A: 3 groups of rows, each row roughly a mix of its group's hidden directions; one row fits no group
A (108 x 10)
[[  7 -34  38  27 -22  14  -7  -8  -5 -39]
 [ 18 -12  51 -37 -22 -12  -2  19 -17   2]
 [ 29   7  35  31  -5  -4  40  20 -23   7]
 [-20  26  -7 -18  -5  -9 -34 -35  35 -24]
 [-18  30  23   0  22  17  12 -43  16  30]
 [ -5  18 -42 -12  47   4  -1   3   0 -36]
 [ 11  27  15   1 -50   7 -16 -19 -25  29]
 [ 20  32  49  -6 -15  -4 -37  17  -2  -4]
 [ 29 -18 -30 -31 -34  15  28  10  20   8]
 [ 40  12 -34  16  24  18  -3 -22  26  25]
 [ 34  -2  29  24   6  49   5  17 -21   1]
 [  0  27  10 -27 -26 -42  21 -15 -12  31]
 [ 13 -40  38   4 -13  -5  23   6  18  37]
 [ 27 -22 -25 -31 -32   6 -16  37  14  -3]
 [ -6 -33  -8 -24  53  -3 -15  -2  -8 -29]
 [-17 -18   5   5  18  15  45  13 -42 -23]
 [ 20   4 -31   1 -25  15 -42   6 -40  -9]
 [-19  -1 -15 -13  33 -14 -51   2  33   0]
 [-26 -24   1  30  28  24  40  16  -9 -16]
 [ 15   5   1  49  42  12   5 -27  -5  19]
 [ 43  34 -15   1 -18  35  15  23   1  10]
 [-36  -9 -27 -22 -17 -33   3  26   1 -32]
 [-21 -29 -38 -27  33 -14  -3 -12  29  -2]
 [-20 -11 -24 -55 -32  -2 -15  -2  10 -14]
 [  3 -12  11  55  40  14 -21 -10  11   1]
 [-10 -18 -33 -16 -27 -17  53   3   9   6]
 [  3 -18 -25  32  24  20  25 -15  33  28]
 [ -3 -11 -14  37 -30  11 -25  39  -1 -30]
 [-18  10  10  47 -16  14  22  -8  40  20]
 [ 10  11 -33 -24  51   8   7  10   0 -32]
 [-14  20  34  25  35  11  20  -3  -1  40]
 [ 40  14  19  27   8   6  -3  42  22  23]
 [ 29   9 -27 -17  42  36   5  -4  21 -15]
 [-25   8 -30   7  -8 -13 -19 -45  38  -5]
 [ -9 -22 -39   5 -33  16 -36   0  31   9]
 [ 16 -23 -44  16  -4 -26   8  37  -2 -25]
 [-30 -20  29   6  24 -18  24 -27  30  18]
 [ 27 -21 -31 -28 -43  -1  25   4   0 -17]
 [  4 -26  18  36  26  34 -28 -10  25  11]
 [ 26  24  12   8   7  14  45   2  17  42]
 [  0 -29   0   8  38  21  51 -11  -8 -10]
 [ -5 -18 -17  -2  29  14 -60  -2 -14  16]
 [ 34  42  30  -5  17 -13 -16 -31  13   8]
 [  4  -1  24   7  27   4  58  -6 -28 -11]
 [-36  37  25   9 -18 -18   3  15  16 -35]
 [-43   8  37  -3  18   4 -39  15  15   9]
 [ 12 -48 -20 -25 -29  17 -25   0 -19   9]
 [-25 -29 -18 -32 -23 -14   7  44 -13  -8]
 [ 40  31  18   9  30  23   2 -31  19   0]
 [ -5  26 -22  48 -35  26 -14   5   6  -2]
 [ 13  29  60   7 -14  -3 -14  -7 -22 -12]
 [-51  18  42 -17  -6  -6 -13 -12  13 -15]
 [ -1  15 -50  -9   7 -30  30  29  10  10]
 [-55   1   8  10  28   1 -16 -34  15  -6]
 [-44 -15   4  -9  22 -43 -13 -19  -5 -23]
 [-11  12 -19  43 -11  29 -18  25  14 -34]
 [ 21 -22  49   8 -10 -10 -23  10  -7  37]
 [ -1  22 -20  -4 -10 -35   1  46  33 -15]
 [-19  -4 -12   1  34 -11  -1  46  42   8]
 [  9 -33  37  23 -37   0   1   4 -15  33]
 [ 22  26  50  -2   1  14 -12 -14 -30  24]
 [ 18 -23 -57   4  28  10 -12  -5  -8  22]
 [-13 -48 -14  -8 -21  17  47   1   3  -4]
 [-26  11  20  55 -15  20 -24  -5 -10 -12]
 [ 32  -2  24   3 -45  -5  32 -14 -16  25]
 [-29 -16 -21 -15  52 -13 -19  -3  26  -8]
 [-25  16   8 -31   7 -11 -45 -12 -37   1]
 [-55   7  16  16   4 -31  -2 -10  18 -26]
 [-16  39  15  20  16  10  18  10 -35 -36]
 [  1 -20  23 -19 -21 -12 -17 -19 -56  -2]
 [  0  -9 -19  -9  22   0 -33 -51  32   0]
 [-34  -8   3  22   4 -34  15  45   3 -23]
 [ -5   8  35   6  15   9  44  -2  44  15]
 [-14  35  23 -33  31 -14  28   1  17 -22]
 [  9  -1  10   7  28  29  -5 -42 -31  34]
 [  4   4  20 -11 -35 -33 -48   1  -2  24]
 [ 32 -24 -44 -26  21 -17   9   6 -19  18]
 [ 29 -39  41  -6 -15  16   6   5   3  33]
 [ -5  -4 -24 -36  25 -53  18  -1 -10  -1]
 [ 22  -6  -8   0  43  53   2 -16  11   4]
 [  0  -3  14  12  54  19 -38  13  23   1]
 [ -2 -39  14  19   5  37  14 -11 -41 -12]
 [ 17  26   3  21  11  20  58  15  11  -6]
 [ 26 -32   5   3  -9  46  -4  34 -23   6]
 [-33   8  -3 -31 -28 -26  24 -19 -14 -31]
 [  0  39 -11  14  16  19  41 -11  35  15]
 [-10  31 -18  16 -11 -22  24   0  53   9]
 [-14  12 -30  -8  28  11 -49  -5  27 -18]
 [-29  21  32  31  -6  19   7  11  35 -25]
 [-30 -20  41 -21  -3 -43 -11 -10 -10  -8]
 [ 11 -39  24 -13 -36 -31 -10   9 -22  22]
 [ 11  -2  36  12 -20   3 -56   8 -20  14]
 [  8 -11  62 -33  -8 -11  13   4   1  11]
 [ 37  19  16 -30 -30  -8 -12 -14 -39   2]
 [ 14  43  -8 -24   5 -12  43 -11   8  28]
 [ -7 -16  19 -46 -29  21 -39   2  -3  -1]
 [-12 -30 -45 -34  11   6 -33   6  11  -7]
 [ 37   1  22  21  22  33  -9   2  -1  42]
 [ -8 -24 -34 -45 -15  -6 -32   8 -22  -9]
 [-15  18  36 -42  -9 -37  -5  -4 -21 -15]
 [-20   6 -25  10  -6 -43  -5  -2  -2 -51]
 [ 26  21  42  13  43  19   8  10 -16  -6]
 [-27 -45 -13 -16 -11 -24 -37   6  11  18]
 [ 19  23 -12 -13  20  17  11 -37 -19  44]
 [-33  32  31 -13  -9 -40  23  -9  13  -1]
 [-46  15   9 -14   3  24 -36 -11 -33   3]
 [ 24 -41   2   0   0 -10  34  11  18  42]
 [  0 -22 -30  21  12 -26 -32  34 -14 -27]]
which group is each row in? (one row of each group first)
[  2 -26   9  -1 -17 -11 -56 -11  19  29] | J
[ 11  17  20 -27 -27  12  16  31  41  21] | X
[  8   1   2  15 -21  -4  25 -29  12  58] | B

[-13 -22 -19 -42 -32 -15  -2  20 -31 -17] | X
[ 21  31 -36 -37   4 -12 -10   2 -36 -10] | B
[  7   6  16 -25 -13   9 -56 -29 -19 -14] | X
[ 38  -9  12   6 -25 -11 -28  20 -34 -30] | X
[ 40  29   3 -16 -40  16  -3   1 -33  -4] | J
[-35  -4 -21 -10  38  10 -22  -1 -19 -38] | J
[-64  -7  19  -7  -2 -10  -5 -15   7 -26] | X
[-28 -37 -18   2 -17   6  18  -9  37 -33] | X
[ -9  11 -18  31  24  24 -10 -25  48  -9] | J
